How far apart are the two rows of each pair, measured in a hidden way? 0 means very close, and 40 very far. Two or three weighted sums of its numbers give each row a place; it is the straight-line distance between the places.
[ 0.28 -0.57 -0.15 -0.46  0.82 -0.19 -0.10  1.84  0.31  0.24]
[-0.46 -0.31 -0.76 -0.09 -1.89  0.68  0.05 -2.19 -3.10 -2.01] ~ 23
[-0.20 -0.02 -0.49  0.73 -0.04  0.04 -0.33 -0.19 -0.30  0.64]
[-0.21  0.30 -0.36  1.91  0.01  0.42 -0.32 -0.54  0.53  1.38] ~ 20
[-0.10 -2.80 -0.44  0.33 -0.31  1.16  3.02  0.93 -1.44  0.70]
[ 0.02 -0.09  0.14 -0.44 -0.49  0.13  0.45 -0.41  0.19 -0.07] ~ 6
[-0.25 -0.72 -0.66 -0.58 -0.43  0.10  0.43  0.10 -0.03 -0.61]
[ 0.28  1.18  0.36 -0.54 -0.54 -0.97 -0.93 -0.34  0.36 -0.88] ~ 1
[-0.34  0.70  0.27 -2.55  0.68 -0.68 -0.09  2.10  1.30 -1.08]
[ 0.60  0.22  0.80  0.16  0.08 -0.07 -0.53  0.24  0.39 -0.46] ~ 14
[-0.20  0.23 -0.64  0.09  0.44  0.46 -0.25 -0.05  0.22  1.38]
[ 0.23 -0.40  0.25 -0.32  1.46 -0.17  0.58  1.17  1.16  0.81] ~ 19
[ 0.31  0.16 -0.59  2.63  0.55  0.16 -0.90 -1.10  0.65  1.98]
[-0.04  0.44 -0.30  0.39  0.35 -0.04 -0.62  0.47  1.55  0.95] ~ 11
[ 0.16 -0.47 -0.21  2.07  0.60  0.11 -0.56 -1.47  0.14  1.14]
[-0.29 -1.20 -0.58  0.85 -0.27  0.70  0.57 -0.57 -0.70  0.68] ~ 5
[ 0.17 -0.12 -0.01  0.34 -1.22  0.89 -0.02 -1.22 -0.68 -0.45]
[ 0.24  0.54  0.33 -1.15  0.00 -1.00 -0.59  0.11 -0.10 -1.76] ~ 20
[ 0.35  0.24 -0.32  0.44 -0.18  0.34 -0.42 -0.89 -0.63 -0.28]
[-0.08  0.63 -0.75  0.25 -0.22  0.04 -0.82 -0.66 -0.52 -0.32] ~ 8
[-0.20 -1.88 -0.72  0.76  1.21  0.94  1.91  1.38  0.49  2.17]
[-0.35 -0.18  0.74 -0.46 -0.09 -0.52  0.08 -0.34 -0.51 -0.68] ~ 23
[ 0.40 -2.10 -0.09  0.07  0.67  1.06  1.74  1.30  0.45  1.60]
[-0.73  0.28  0.15  1.69 -0.23 -0.19 -0.99 -1.33  0.31  0.93] ~ 21
[ 0.37 -0.02 -0.37  0.94 -0.85 -0.01 -0.23 -0.61 -0.53  0.16]
[-0.12 -0.15 -0.45  0.01 -0.69  0.53 -0.13 -1.15 -1.24 -1.09] ~ 8
[ 0.05  0.20  0.78  0.12  0.60  0.11 -0.59  0.39  1.16  0.11]
[-0.08  1.22 -0.35  0.60 -1.43 -0.01 -0.78 -2.52 -2.32 -0.89] ~ 26
[ 0.40 -0.10  0.08  0.24  0.31 -0.22 -0.20  0.55  0.58  0.57]
[-0.09 -0.46  0.04  0.09  0.75  0.40  0.12  0.52  0.90  0.86] ~ 8
[ 0.34 -0.53 -0.40  1.18 -0.22  0.06 -0.32 -1.21 -0.09  1.10]
[-0.60  0.57 -0.38  1.53  0.09  0.75 -0.91 -2.04 -0.67  0.85] ~ 10
[ 0.34  1.42  0.61  0.84 -0.39 -0.19 -1.26 -0.96  0.09 -0.11]
[ 0.08  0.34  0.37 -1.01 -0.34 -0.23 -0.26 -0.51 -0.26 -1.00] ~ 18
[ 0.31 -0.15  0.97 -0.45  0.37  0.17  0.14  0.97  1.38  0.08]
[ 0.38 -1.20 -0.78  1.86 -0.01  0.90  0.77 -1.18 -0.90  1.01] ~ 27
[-0.02  0.29  0.50  1.77  1.09 -0.22 -0.60 -0.48  0.56  0.54]
[-0.32  0.32  0.91 -2.57 -0.02 -0.20  0.61  2.71  1.33 -0.59] ~ 24
[ 0.24  0.61 -0.31 -0.25  0.42 -0.24 -0.77 -0.10  0.63  0.79]
[-0.41  1.87 -0.40 -0.17  0.41 -1.46 -1.52  0.14  0.14 -0.80] ~ 8
[-0.22 -2.29 -0.41  0.80  0.11  1.62  1.88  0.31  0.26  1.22]
[ 0.36 -0.94  0.26 -0.78  0.43  0.16  1.01  1.62  1.60  0.93] ~ 13
[ 0.43  0.63  0.10 -0.37 -1.26 -0.56 -1.00  0.12 -0.16 -1.21]
[-0.12 -2.30 -0.72  0.22  0.62  0.43  1.75  1.35  0.06  1.97] ~ 21
[-0.55 -1.60 -0.90  0.38 -1.54  1.14  0.64 -1.39 -2.05 -0.09]
[-0.01  1.08  0.11 -0.03 -0.74 -0.68 -1.33 -0.59  0.12 -0.64] ~ 6
[ 0.20 -1.61  0.06  0.76  0.96  0.61  0.93  0.67  0.74  1.26]
[ 0.10 -0.75  0.06  1.18 -0.13  0.82  0.30 -1.11 -0.53  0.44] ~ 11
[ 0.46 -0.42  0.07 -0.13  0.68 -0.37  0.47  1.56  1.25  1.13]
[-0.21  0.15  0.80 -0.52  0.20 -0.29  0.34  1.25  0.72  0.15] ~ 8
[-0.60  0.68 -0.09  0.47 -0.49  0.25 -0.27 -0.90  0.52 -0.28]
[ 0.29 -0.13  0.33  1.07  1.17  0.51 -0.54  1.16  1.73  2.03] ~ 20
[-0.16  0.16  0.15 -2.51  0.68 -0.52  0.28  2.49  0.97 -0.80]
[ 0.10 -0.52 -0.08  0.49  0.22  0.81  0.24 -0.37 -0.47 -0.22] ~ 24
[ 0.36  1.61  0.58 -0.76  0.24 -0.53 -0.84  0.58  1.55  0.19]
[-0.16  1.24  0.45 -0.93 -0.49 -0.83 -0.95 -0.64 -0.73 -1.35] ~ 18
[-0.17 -0.97  0.16  0.73 -0.70  0.80  0.62 -0.20 -0.94 -0.22]
[-0.07 -0.59 -0.28 -1.13 -0.57 -0.39  0.98  0.79 -0.11 -0.49] ~ 6
[-0.27 -0.71 -0.56  0.86 -0.21  0.30  0.33 -0.31 -0.35  0.72]
[-0.40 -0.43 -0.73  0.65 -1.26  1.08  0.06 -1.98 -1.74 -1.41] ~ 12
[-0.37 -0.58 -0.18  0.02 -1.85  0.66  0.77 -1.58 -2.13 -1.52]
[-0.18 -1.82 -0.28 -1.32 -0.47  0.30  2.11  1.89  0.32 -0.52] ~ 15
[ 0.77 -0.29  0.07 -0.82  0.32 -0.02  0.92  1.06  0.56  0.83]
[-0.10  1.13  0.30 -1.55  0.49 -0.83 -0.48  1.13  0.64 -0.53] ~ 11
[-0.09  1.42  1.01 -0.39  0.66 -0.74 -1.81 -1.18 -0.18 -0.65]
[-0.10  0.48  0.47 -0.60 -1.41 -0.83 -0.39 -1.41 -0.83 -1.42] ~ 18
[-0.21  0.22  0.04 -0.45  0.05 -0.16  0.30  0.58  0.34 -0.78]
[ 0.08 -1.06 -0.27 -1.17  0.10  0.15  0.62  0.52  0.35  0.42] ~ 23
[-0.29 -0.98 -0.26 -0.14 -0.68 -0.27  0.69  0.11 -0.41 -0.04]
[ 1.08  0.77  0.55  0.65  2.38 -0.48 -0.51  0.44  1.95  2.03] ~ 29
[ 0.24 -1.96 -0.76  0.91  1.19  0.94  1.41 -0.09 -0.02  1.39]
[-0.13  0.61  0.63 -0.32 -0.72 -0.19 -0.53 -0.48 -0.89 -1.57] ~ 13
[ 0.39  0.30  0.29 -0.27 -0.61 -0.31 -0.56  0.39  0.22 -0.32]
[-0.06 -0.37  0.39 -1.97 -0.05  0.00  1.09  1.34  0.89 -1.34] ~ 23
[-0.14 -0.06 -0.67  0.37  0.69 -0.07 -0.16 -0.63 -0.15  0.44]
[-0.15  0.60  0.36 -0.21 -0.37 -0.27 -0.87 -0.29 -0.65 -0.23] ~ 16
[-0.42  1.44  1.29 -1.14 -0.99 -0.42 -0.66 -0.70 -0.56 -1.68]
[ 0.24 -2.02 -1.11  1.86  0.82  0.71  1.85  0.22  0.25  1.85] ~ 30
[-0.51  0.05  0.24  0.47  0.02 -0.13 -0.02  0.41  0.71  0.40]
[-0.52  0.37 -0.07 -0.84 -1.88 -0.43  0.02 -0.88 -1.45 -1.82] ~ 14
[ 0.07 -0.55 -0.45  1.37  0.18  0.36 -0.06 -0.67 -0.99  0.53]
[ 0.70 -1.43 -0.68 -0.98  0.98 -0.06  1.77  2.62  0.99  0.40] ~ 14
[-0.05  0.72 -0.07  0.91 -1.27 -0.46 -1.44 -1.59 -0.37 -0.81]
[ 0.71  1.29 -0.42  1.45  0.18  0.11 -0.96 -1.17 -0.93  0.27] ~ 22
[-0.16  0.06  0.47 -0.74  0.12 -0.72 -0.07 -0.16  0.12 -0.29]
[-0.04 -1.84  0.21  0.09  0.56  1.00  1.52  0.87  0.41  0.18] ~ 19
[ 0.24  0.10  0.88 -1.38  0.50 -0.70  0.15  1.07  2.14  1.04]
[ 0.32 -2.21 -1.01  0.64  0.40  1.53  2.01  0.71 -0.09  0.87] ~ 34
[ 0.21 -0.63 -0.74  1.61 -0.15  0.59  0.24  0.24  0.30  0.83]
[ 0.37 -0.36  0.20 -0.31  1.28  0.27  0.18  0.82  1.58  1.32] ~ 33
[ 0.14  0.50 -0.59  0.51  1.35 -0.71 -0.70  0.97  2.49  1.21]
[-0.50 -0.91 -0.38 -0.56 -1.25 -0.04  1.15 -0.63 -1.92 -1.23] ~ 15
[-0.01  1.06  0.61  0.96  0.86 -0.11 -1.46 -0.97  0.31  0.28]
[-0.14  0.41  0.15 -1.51 -2.08  0.26 -0.04 -0.45 -1.25 -1.71] ~ 15
[ 0.25  0.30  0.18 -0.86  0.40 -0.17  0.15  1.19  0.67  0.16]
[-0.53 -0.66 -0.44  0.69 -0.64  0.59  0.36 -0.92 -1.05 -0.43] ~ 15
[ 0.72  0.32  0.25  1.24  0.45 -0.02 -0.83  0.20  1.46  1.27]
[-0.09 -0.18  0.01  0.74  0.12 -0.26  0.17  0.33  0.31  0.48] ~ 4
[-0.43  0.03  0.25  0.81  0.02  0.34 -0.32 -0.60  0.07 -0.26]
[-0.41 -0.93  0.04 -1.63 -0.14  0.51  1.15  1.06 -0.63 -0.10] ~ 24
[ 0.54 -0.33  0.55 -0.04 -0.14  0.38  0.47  0.25 -0.22 -0.48]
[-0.71  0.75 -0.28 -0.42 -0.60 -0.36 -0.43 -0.80  0.26 -0.60] ~ 14
[ 0.20 -0.04  0.11 -1.16  0.77 -0.40  0.27  2.21  2.06 -0.18]
[-0.15 -0.37 -0.81  3.39  0.27  0.30 -0.55 -1.65 -0.74  2.16] ~ 26
[-0.25 -0.13 -0.36  0.17 -0.19  0.06 -0.75 -0.28 -0.62  0.58]
[-0.25  1.57  0.17 -0.65 -0.48 -0.58 -1.25 -0.51  0.37 -1.05] ~ 20
[-0.59 -0.25 -0.80 -0.27 -2.02  0.71  0.02 -2.25 -2.20 -1.59]
[ 0.40 -0.94 -0.34 -1.63 -0.61  0.26  0.43  0.81 -1.49 -2.40] ~ 19
[ 0.42  0.27  0.00 -0.39 -0.31  0.03 -0.29 -0.43 -0.63 -0.65]
[ 0.32  1.28  0.00  0.17  0.34 -0.87 -0.90 -0.07  1.14  0.90] ~ 6
[-0.26  1.25  0.12 -0.37 -1.12 -0.43 -1.37 -1.28 -1.45 -1.22]
[-0.34 -0.17 -0.17 -0.08 -0.98  0.44  0.36 -1.77 -1.64 -0.98] ~ 18
[ 0.02 -0.42  0.66 -0.61  0.04 -0.05 -0.04  0.96  0.22  0.48]
[-0.11  1.91  0.87 -1.69 -1.05 -1.57 -1.69 -0.01 -0.65 -1.40] ~ 15
[-0.55 -1.59 -0.39  0.07  0.38  1.27  1.28  0.60 -0.22  1.23]
[ 0.68 -1.41  0.18  0.55  0.58  0.66  1.64  0.96 -0.56  1.50] ~ 8
[ 0.03  0.71  0.55 -0.52  0.15 -0.70 -1.04  0.07  0.24 -0.42]
[ 0.25  0.47  0.60 -0.91  0.19 -0.90  0.02  0.58  0.86 -0.09] ~ 12
[-0.52 -0.49 -0.30  1.63 -0.91  0.84 -0.23 -3.15 -1.69 -0.19]
[ 0.30 -0.26  0.02 -0.22  2.08 -0.50 -0.28  1.03  2.96  1.46] ~ 23
[-0.30 -1.05 -0.33 -0.52 -1.01  1.25  0.98 -0.61 -1.78 -1.55]
[-0.01  0.41 -0.12 -0.55  0.06 -0.11 -0.14 -1.16 -0.47 -1.07] ~ 4
[-0.04  0.33  0.48 -0.34  0.83 -0.31 -0.05  1.76  1.31  0.02]
[ 0.37  0.40 -0.05 -1.57 -0.37 -1.12 -0.50  0.95  0.87 -1.52] ~ 19
[ 1.25 -0.29 -0.10  0.87 -0.20  1.03  0.24 -0.90 -0.45  0.46]
[ 0.26  0.90  0.27 -2.07  0.41 -0.96 -0.59  1.62  1.34 -0.94] ~ 29
[-0.33  1.78  0.50 -0.85 -0.38 -1.43 -1.70 -0.07  0.59 -1.27]
[ 0.32 -0.12  0.00 -0.90  0.58 -0.36 -0.09  0.97  1.28 -0.20] ~ 13
[-0.33  0.92 -0.39  1.52 -0.23  0.18 -1.46 -0.87 -0.54  0.08]
[ 0.02 -1.09 -0.53 -0.46  0.22  0.29  1.71  0.80 -0.78 -0.20] ~ 23
[-0.31 -0.36 -0.04 -0.04  0.50  0.44  0.14  1.00  0.78  0.50]
[-0.06  0.53  0.25 -1.61  0.18 -0.69  0.25  1.57  0.98 -0.02] ~ 7
[-0.10  0.31  0.61 -1.34  0.17  0.04  0.21  0.22  0.24 -0.73]
[ 0.56  0.97 -0.07 -0.45  0.38 -0.37 -0.36  0.62  0.71  0.38] ~ 17
[ 0.22 -0.68  0.59 -1.13  0.27  0.37  0.93  1.68  0.91  0.48]
[-0.11  0.54 -0.15  0.85 -0.27 -0.65 -0.19 -0.08 -0.05  0.80] ~ 25
[-0.13 -1.83 -0.28  1.13  0.79  1.59  1.89  0.25  0.46  1.84]
[-0.49 -0.28  0.08 -0.54 -0.82  0.06 -0.30 -0.84 -1.56 -1.49] ~ 39
[ 0.23  0.88  0.43 -0.27 -0.65 -0.40  0.11  0.03 -0.47 -0.68]
[-0.65  0.35  0.52 -0.34  0.18 -0.52 -0.30 -0.05  0.61 -0.27] ~ 16
[-0.21 -1.05 -0.45  0.03 -0.59  0.90  1.50  0.51  0.32  0.09]
[-0.33 -0.08  0.21  1.13 -0.42  0.43 -0.62 -1.51 -1.38 -0.63] ~ 22
[-0.21  0.60  0.61 -1.40  0.22 -0.28 -0.07  0.44  0.48 -1.49]
[-0.89  1.07  0.22  1.08  0.67 -0.10 -1.17 -0.73  0.38  0.93] ~ 11
